One vector is turned by the same rotation once a tick. Each row is the vector after some number of ticks, and that number follows the row.
The counts run from 0 to 204.
[ 77 114 107  85 117 124 122 111 129 160 123 125 134 173 156 139 120 178
 134 107  97 110 114 141  99 136 100 156 134 112 102  71 139 156 120 169
 121  91 132  90 133 138  92 108 132 152 151 125 118 152 130 125 109  68
 170] => 43
[127 155 124  78 110 126 134 157 115 141 106 141 135 132 156 100  67 156
  97 177 138 168 124 149  87 139  98 178  99 129 111 107 166 122 145 142
 108 108 119 132 142 143  93  74 143 121 175 118 111 135 140 168 132 111
 120] => 148
[120 120 108  56  86  90 112 139 112 130 131 120 171 129 152  94  93 180
 120 138 113 102 149 126  89 135 109 132 105 111 148  72 135 149 129 152
 106 106 146 129 139 139  95  92 145 148 182 136 118 111 106 114 141 108
 168] => 152
[144 142  99 138 115 139 134 146 137 117  69 100 151 117 149 133 124  94
 148  92 154 176 167 149 125 136 167 110 102  78 164 145 119 121  99 100
 111 108 129 179 161 109 136 110 108  94 143 112 136 115 150 165 125 182
  94] => 114
[151 102 171 178 160  97 166 128 114 124 130 145 136 128 102 112 187  93
 130 172 142 116 125 112 191 140  84 102 111 113  90 156 110 106 145  91
 121 154 145 165 127 129 110 125 142 111 111 141 128 148 142 122 118 154
 121] => 96
[ 85  86 151 150  92 132 152  90 122 143 182 103 123 152 131 159 144 134
 133  80  97  57 114 140 126 117 132 124 149 142 113  90  70 132 140 153
 107 150 137 111 173 193 102 126 104 147 126 150 117  99 109 139 106  83
 114] => 173
[152 121 166 170 138 156 176 125 144 129  99 116 120 140 114 163 185  73
 133 134 124 134 124 119 140 152 114  98 114  64 138 125  93 133 103  98
 117 153 151 141 161 127 160 119 125  65 102 127 160 129 139 150 113 150
 112] => 95
[151 116 138 122 147 195 176 146 137 123  75 133 138 162  82 136 180 114
 119 147 138 186 127  95  93 148 136 132 154  88 160 119 108 126  72 100
 105 106 107 137 117  95 145 143 126  49 131 106 161 128 125 130 104 135
 120] => 94
[105 156  87 119  93 121  92 121 163 129 114 131 123 141 157 144  86 113
 171  50 169 126 127 178 108 116 140 161 128 122 174 132 135 164 146 194
 112 110 138 137 142 142 155 130  95 135 122 128 110 120  92 129 142  95
 140] => 36
[ 84 118  83  92 131 107  98 116 133 142 122 134 112 158 158 122  60 182
 134 117 148 118 119 148 111 119 103 177 151 124 140 122 166 154 127 183
 123 132 156 134 133 141 139 135 141 168 119 108 117 123 108 103 118  71
 165] => 35
[144 127 162 142 155 120 143 115 109 127 143 141 119  70 131 130 184  88
 138 133 105 139 125 110 196  98 118 105 106 138  82 128 141 129 116 102
 125 116 102 116 114 129 107 141  97 102 135 121 127 189 165 152 115 174
 120] => 84
[132 149  87 134 119 133 116 133 164 106 127  76 144 122 159 111  95  85
 105  61 135 114 191 129  79 119 126  98  86 125 147 127 150 116 142 123
 112 121 136 157 171 110 103 113  95 124 167 125 161  91 113 156 140 142
  76] => 5
[162 134  80 116 149 105 169 134 141  97  96 114 172 146 143  80 124 145
 127 143 137 143 158  99 108 172 102 122 120  95 105  92 142 136  75  98
 141 123 132 137 144 119 113  98 174 135 136 166 118  96  94 161 144 116
 170] => 109
[126 131 119  83 122 109  91 148 108 115 152 116 124 124 105 122  59 167
 102 147 119 108 122 126  88 101 168 168 120 202 129 140 157 116 171 108
 132 121 127 123 108 123 125 115 143 177 143 135 123 122 121  87 116 133
 156] => 155
[103 126 113 105  85 168 104 130 155 121  91  92 192 168 146 109 121 163
 131 121 114 124 125 118  60 177  93  97 130 114 178 100 126 139 153 169
 125 119 151 116 132 123 108 136 166 153 144 134 157 118 127  91 149 117
 157] => 12
[112 130 137 169 144  85 135 145 139 108 179 104  92 143 127 113  74 136
  89 143 144 144 157 109 138 142 110 128  76 155 103 184 124  74 183 120
 127 149 142 196 128 142 126 121 122 121 141 141 134  98 101 111 121 136
  99] => 135
[129  88 128 180 134 145 128 116 134 121 139 118 141 131 103 151 184  79
 156 105 125 101 122 122 155 138 133 100 153  78 151 149 104 140 117 106
 142 157 146 139 146 125 174 140 164 122  64 137 141  92 125 106 163 150
 134] => 99
[106 130 161 170 178 131 122 109 133 136 132 162  80 110 114 179 140  89
 137 122 148 133 131 140 171  93 120 111 103 165 113 153 142 116 107 123
 123 110 130 143  90 129 155 158  96 109 126 127 138 174 163 111  79 157
  78] => 201
[145 111 122 145 154  92 130 111 118  92 154 124 131  93  91 119 194 114
 149 145 130  76 156 107 187 105 141  72 127 129 113 139 121 120 111  81
 131 137 102 109 103 108 126 159 131 149 102 159 124 136 113 125 133 164
 132] => 88
[102 124  92  79  66  92 110 138 129 128 130  98 149 125 124 104  91 129
 145  87 106 111 152 149 102 125 186 122 128 117 191 109 118 153 156 146
  95 121 145 104 140 151 102 116  91 106 166 130 131  80  88 126 141 135
 117] => 153
[ 66 112 125 125 112 118 125  94 129 122 140 108  98 151 117 155 171 137
 185 114  92  77 109 143 170  99 148 128 118 103 181 135  85 144 155 176
 105 150 145 111 138 157 153 145 100 147  85 128 131 120 120 114 113  94
 145] => 56
[151 119 117 132 184 165 112 147  95 120 129 138  91 114 112 167 152 131
 126 150 120 149 118 114 124  96 153 138 139 156 113 163 177 134  98  88
 159 108  81 130  84 112 113 155 161 167  84 126 124 173 157 116 102 160
 145] => 81
[106 125 136 123  80  88  85 135 123 111 155 122 135  91 111 125  69 120
 164 103 111  87 146 135 135 102 191 115 111 184 144 146 124 123 182 127
 130 129 123 118 112 152 129 110 109 159 178 144 118 108 111  92 144 149
 105] => 154
[171 148 160 126 122 125 135 165 130 143 135 142 173 111 110  60 141 172
  57 163 138 154 112  82 115 155  81 106 135 139  86  88 149 120 169 131
 130 144 112 126  86 101 107 133 158 110 172 126 142 135 109 115 154 121
 134] => 128
[ 66 104 129  84 103 157 127 113 105 141 113 149 121 178 120 129 160 162
 164 123  96 121 110 131 130 152 136 145 156  99 195  92  79 164 104 174
 100 124 119  99 105 133 129 169 126 107 104 136 134 132 125  96 110  85
 176] => 55
[170 118 128 124 111  95  94 162 126 108 120 136 195 114 139  97 131 155
 106 151 129 146 124 116 114 171 108  76 134 131 102 124 154 119 159  97
 153 122 122 129  91 128 128 151 192 178 113 131 144 140 124  68 167 150
 176] => 120
[133 127 129 165 185 118 122 132 138 120 166 122  76 105 104 142 168 109
 147 159 125 138 158 124 168  95 159 104  94 136 120 164 121  89 134  81
 120 136 128 179 101 102 140 137 107 123 100 125 131 155 128 140  95 180
 100] => 92
[108 110 170 101 105 129 114 172  86 152 141 143 120 123 100 140  73 149
  68 166 113 142  92 110 109 142 122 169 133 158  97 134 151 121 182 134
 110 133 130 118  90 145 130 123 125 135 170 124 118 178 153  80  91 134
 148] => 159
[155 135 137 182 118 100  97 104 143 113 156 117 182  87 137 111  88  98
 129  58 135  92 152 123 118 138 122  89 128 161 115 140 154 139 157 120
 152 149 134 123 127 152 127 118 122 162 144 159 128  90 107 108 188 126
 100] => 2
[ 81 168 139 137  94 141 113 131 136 156 113 129 106 110 157 136  98 119
 116  69 134 126 119 174 145 107 118 155 100  97 128 104 132 168 139 185
 101  80 132 114 150 165 128 118  73 112 169 121 123 158 157 167 113 118
 103] => 40
[ 81 136 118  90 135 110  78 123 115 127 161 116 123 136 148 129 111 183
 130 136 112  91 111 135 130 109 179 140 141 206 122 126 149 117 138 135
 180 102 103 102  64 107  94 157 139 193 140 152 101 155 105  94 129 105
 164] => 46
[ 99 110 155 122 133 168 163  99 116 152 143 140 119 163 137 140 125 142
 114 100 113 105 108 122  75 133 104 160 157 119 138  66  85 150 112 189
 105 128  98  78 128 156 117 133 103 110 159 147 128 115 120 144 114  76
 127] => 172
[133 142 160 151  83 159 101 131 119 136 145 110 130 105 141 150  72  97
 109  93 137 115  90 126 120 105 154 168 114 160 134 178 122 133 208 116
 132 130 132 141 176 142 126  97 126 143 133  93 115  96 151 176 163 138
  81] => 146
[108 108 129 125 159 124 163 126 113 145  81 148 125 164 154 153 148 138
 143 144 128 150 132 137 124 138 103 165  98 111  94  95 113 105  46 129
 109  76 140 115 134 155 123 122 137 104 136 160 106 172 135 130  71 110
 170] => 74
[101 122 177 142  74 108 114 125 140 150 131 148 159 131 117 133  77 106
 150  51 130  68  96 138 163 152 142 128 121 159 124 138 121 127 167 154
 137 132 157 107 137 174 146 121 112 150 141 155 107 103 116  84 111  98
 117] => 33
[ 85 107 122  93 139 115 152 115 107 161 112 172 110 167 175 121 115 157
 172 172 145 148 139 148 120 131  97 152 125 106 116  75 105 135  88 149
 114 126 129  92  99 158  75 123 135 146 125 129  66 166 142 111  92 111
 169] => 183
[166 119 136 115 108 135 157 168 124 128  61 107 179 126 145 101 132 123
 110 160 125 187 126 130 100 176  80  96 120  73 120 102 158 124  99 109
  90  88 136 139 151 127 149  94 173 108 133 109 161 161 154 117 112 144
 155] => 117
[104 117 154 130 141 162 138 117 129 139 151 122  53 132 114 181 154 111
 134 124 104 121 105 155 147  85 153 151 139 136 159 162 104 141 147 152
 127 141 134 134 145 118 139 134  99 104  73 101 133 119 141 160 129 116
 118] => 60
[176 115 161 186 113 128 166 118 114 138 121 115 192 100 119 140 167  93
 117  86 109 115  90 129 159 144 126 108 120 116  88 103 128 127 114  78
 162 148 143 111 178 133 150 108 150  90 110 148 123  95 131 153 172 168
 107] => 107
[109 143 188 140  99 106  93 164 117 150 144 133 128  90 109 126  67  96
 123 122 132 120 118 148 150  85 161 125  89 186 136 169 131  92 192 138
 107 122 118 128 121 159 132 120  72 107 167 130 121 156 141 101 113 155
  90] => 158
[ 95 129 142 137 116  90 101 121 131 116 177 114 122 104 136 140 149 131
 156  77 103  67 128 143 169  96 175 124  99 184 118 107 122 130 147 129
 135 139 118 108 102 136  75 153 100 160 151 140  93 132 112 131 125 108
 130] => 45
[115 143  67 102 143 149 112 137 157  89 115  83 150 165 157 110  98 155
  82 101 128 142 170 103  45 144 104 125 133 112 148 134 162 137 116 125
 135 111 135 138 144 108 120 122 145 150 130 130 147 105 113 124 152 112
 139] => 4
[ 84  95 179 185  93 159 144 117  90 152 126 122 106 125 145 193 122  77
 161 115 127  96  98 149 141 120 141 176 128 149 130 140  83 141 136 147
 127 108 143 107 162 170 123 135 108 114 121 145 104 159 176 118  94 150
 108] => 181
